data = [118 149 151 119 109 126 110 130]
data[0] -> 118
data[2] -> 151

a =
[[126 126 130 122 125 122 125 125 125 128 124 131 138 122]
 [127 127 119 135 127 126 127 128 128 124 127 123 141 137]
 [131 132 134 126 130 128 131 131 131 119 131 132 136 122]
 [123 123 130 125 123 122 123 123 123 130 122 132 135 127]
 [122 122 122 122 121 126 121 121 121 128 120 124 142 125]
 [130 131 121 134 131 134 130 131 130 134 131 122 128 132]
 [124 124 128 127 125 136 124 123 123 137 124 127 123 128]
 [135 135 129 137 135 138 135 135 135 125 136 127 125 132]
 [124 124 120 137 125 128 124 126 125 126 124 124 137 141]
 [133 134 128 134 132 128 133 134 134 117 133 129 138 130]
 [135 135 128 132 134 132 135 135 135 122 135 127 133 127]
 [128 127 126 147 129 131 128 130 129 126 129 128 125 150]
 [129 128 123 142 129 130 129 130 129 121 129 126 134 143]
 [129 128 131 136 129 128 129 130 129 131 129 131 125 136]
 [134 135 125 136 134 130 134 135 135 117 135 126 138 132]
 [130 130 120 132 130 132 130 130 130 124 130 122 138 130]]
Indices start at 0.
(0, 0): 126
(9, 0): 133
(4, 5): 126
(9, 11): 129
(15, 0): 130
(3, 1): 123
(0, 8): 125
(9, 9): 117
(5, 8): 130
(14, 3): 136
(0, 11): 131
(12, 3): 142
(8, 10): 124
(3, 9): 130
(8, 5): 128
(5, 9): 134
(10, 7): 135
(13, 1): 128
(6, 4): 125
(15, 3): 132
(15, 11): 122
(9, 6): 133
(12, 10): 129
(1, 1): 127
(11, 6): 128
(10, 11): 127
(3, 13): 127
(0, 13): 122
(5, 5): 134
(8, 7): 126
(1, 7): 128
(13, 3): 136
(14, 10): 135
(10, 10): 135
(8, 1): 124
(3, 4): 123

arr = [[152, 107, 150, 136, 135], [132, 132, 122, 132, 133], [125, 132, 138, 124, 125], [129, 114, 135, 127, 128], [127, 129, 155, 108, 107], [131, 113, 142, 122, 122], [146, 102, 124, 153, 156], [115, 121, 143, 116, 117], [134, 111, 136, 132, 132], [152, 128, 132, 143, 143], [131, 131, 104, 145, 148], [145, 103, 154, 128, 126]]
Indices start at 0.
(0, 0) = 152
(11, 4) = 126
(10, 0) = 131
(4, 4) = 107
(3, 1) = 114
(3, 3) = 127
(6, 3) = 153
(7, 4) = 117
(5, 3) = 122
(5, 0) = 131
(3, 2) = 135
(4, 1) = 129
(0, 3) = 136
(7, 3) = 116
(6, 4) = 156
(8, 1) = 111
(9, 2) = 132
(2, 0) = 125
(4, 2) = 155
(10, 1) = 131
(5, 4) = 122
(6, 1) = 102
(3, 4) = 128
(1, 0) = 132
(5, 2) = 142
(7, 1) = 121
(10, 3) = 145
(4, 0) = 127

m =
[[124 123 115 128 132 131 111 127 143]
 [131 135 122 143 128 121 124 132 132]
 [132 134 131 122 132 131 110 130 120]
 [112 129 119 142 133 114 151 120 137]
 [124 130 120 129 120 131 129 122 116]
 [135 110 126 124 117 142 141 121 144]
 [130 134 134 121 133 127 125 126 125]
 [135 115 136 111 115 138 120 122 123]
 [136 120 141 111 125 140 112 136 123]
 [120 141 138 113 131 112 115 137 113]
 [131 118 122 124 127 139 124 128 131]
 [125 132 114 136 131 124 142 125 124]
 [133 113 135 135 119 135 137 121 135]
 [126 127 146 109 120 122 128 126 106]
 [113 137 120 133 136 115 135 133 116]]
m[0][0] => 124
m[-15][1] => 123
m[:, -5] => [132, 128, 132, 133, 120, 117, 133, 115, 125, 131, 127, 131, 119, 120, 136]
m[6][-4] => 127
m[-10][0] => 135
m[:, -8] => [123, 135, 134, 129, 130, 110, 134, 115, 120, 141, 118, 132, 113, 127, 137]
m[13][6] => 128
m[3][-7] => 119
m[7] => [135, 115, 136, 111, 115, 138, 120, 122, 123]
m[-14][2] => 122
m[1] => [131, 135, 122, 143, 128, 121, 124, 132, 132]
m[14][3] => 133
m[3][-9] => 112
m[-10][1] => 110
m[-4][8] => 124
m[-3][-1] => 135
m[-7][-3] => 112
m[:, -7] => [115, 122, 131, 119, 120, 126, 134, 136, 141, 138, 122, 114, 135, 146, 120]
m[-1][5] => 115
m[:, -9] => [124, 131, 132, 112, 124, 135, 130, 135, 136, 120, 131, 125, 133, 126, 113]
m[-1][1] => 137
m[-5][6] => 124
m[8][4] => 125
m[13] => [126, 127, 146, 109, 120, 122, 128, 126, 106]
m[14][8] => 116
m[-8][6] => 120
m[10] => [131, 118, 122, 124, 127, 139, 124, 128, 131]
m[13][1] => 127
m[-6][1] => 141
m[12][2] => 135
m[1][-5] => 128
m[:, 3] => [128, 143, 122, 142, 129, 124, 121, 111, 111, 113, 124, 136, 135, 109, 133]
m[-14][-1] => 132
m[7][-6] => 111
m[4][8] => 116

M =
120,140,124,146,126,125,136,145,128,132,127,128
117,147,127,139,134,133,118,155,136,143,134,136
131,136,134,125,135,135,124,137,135,140,135,134
124,137,141,138,127,126,147,136,128,131,128,128
M[0][0] -> 120
M[1][4] -> 134
M[:, 10] -> [127, 134, 135, 128]
M[3][11] -> 128
M[3][5] -> 126
M[0][10] -> 127
M[1][3] -> 139
M[1][6] -> 118
M[:, 5] -> [125, 133, 135, 126]
M[3][9] -> 131
M[0][9] -> 132
M[3][10] -> 128
M[:, 2] -> [124, 127, 134, 141]
M[2] -> [131, 136, 134, 125, 135, 135, 124, 137, 135, 140, 135, 134]
M[2][1] -> 136
M[1][8] -> 136

x =
[[144 132 116 128 150]
 [116 111 131 137 152]
 [128 133 139 129 106]
 [104 142 119 125 128]
 [124 144 145 154 124]
 [107 142 116 139 138]]
x[0][0]	144
x[0][3]	128
x[2][0]	128
x[:, 2]	[116, 131, 139, 119, 145, 116]
x[2][1]	133
x[3][1]	142
x[2]	[128, 133, 139, 129, 106]
x[:, 0]	[144, 116, 128, 104, 124, 107]
x[2][2]	139
x[5][2]	116
x[:, 4]	[150, 152, 106, 128, 124, 138]

B =
[[102 128 121 144 121 134 129 123]
 [112 144 127 124 142 133 149 129]
 [102 128 119 146 120 133 126 124]
 [101 129 121 146 118 134 128 124]
 [129 121 110 136 107 120 133 145]
 [125 128 131 113 156 126 119 119]
 [128 120 108 135 108 122 131 144]
 [124 127 132 112 156 125 119 121]
 [143 107 143 137 120 126 125 141]
 [113 146 128 122 140 133 146 125]]
B[0, 0] => 102
B[:, 6] => [129, 149, 126, 128, 133, 119, 131, 119, 125, 146]
B[4] => [129, 121, 110, 136, 107, 120, 133, 145]
B[3, 3] => 146
B[2, 7] => 124
B[:, 2] => [121, 127, 119, 121, 110, 131, 108, 132, 143, 128]
B[1, 4] => 142
B[0] => [102, 128, 121, 144, 121, 134, 129, 123]
B[:, 1] => [128, 144, 128, 129, 121, 128, 120, 127, 107, 146]
B[2, 0] => 102
B[4, 7] => 145
B[1] => [112, 144, 127, 124, 142, 133, 149, 129]
B[6] => [128, 120, 108, 135, 108, 122, 131, 144]
B[9] => [113, 146, 128, 122, 140, 133, 146, 125]
B[2, 3] => 146
B[2, 1] => 128
B[5, 1] => 128
B[0, 2] => 121
B[8] => [143, 107, 143, 137, 120, 126, 125, 141]
B[3, 1] => 129
B[2, 5] => 133
B[6, 0] => 128
B[:, 3] => [144, 124, 146, 146, 136, 113, 135, 112, 137, 122]
B[0, 7] => 123
B[8, 7] => 141
B[4, 6] => 133
B[7, 2] => 132
B[8, 0] => 143
B[:, 4] => [121, 142, 120, 118, 107, 156, 108, 156, 120, 140]
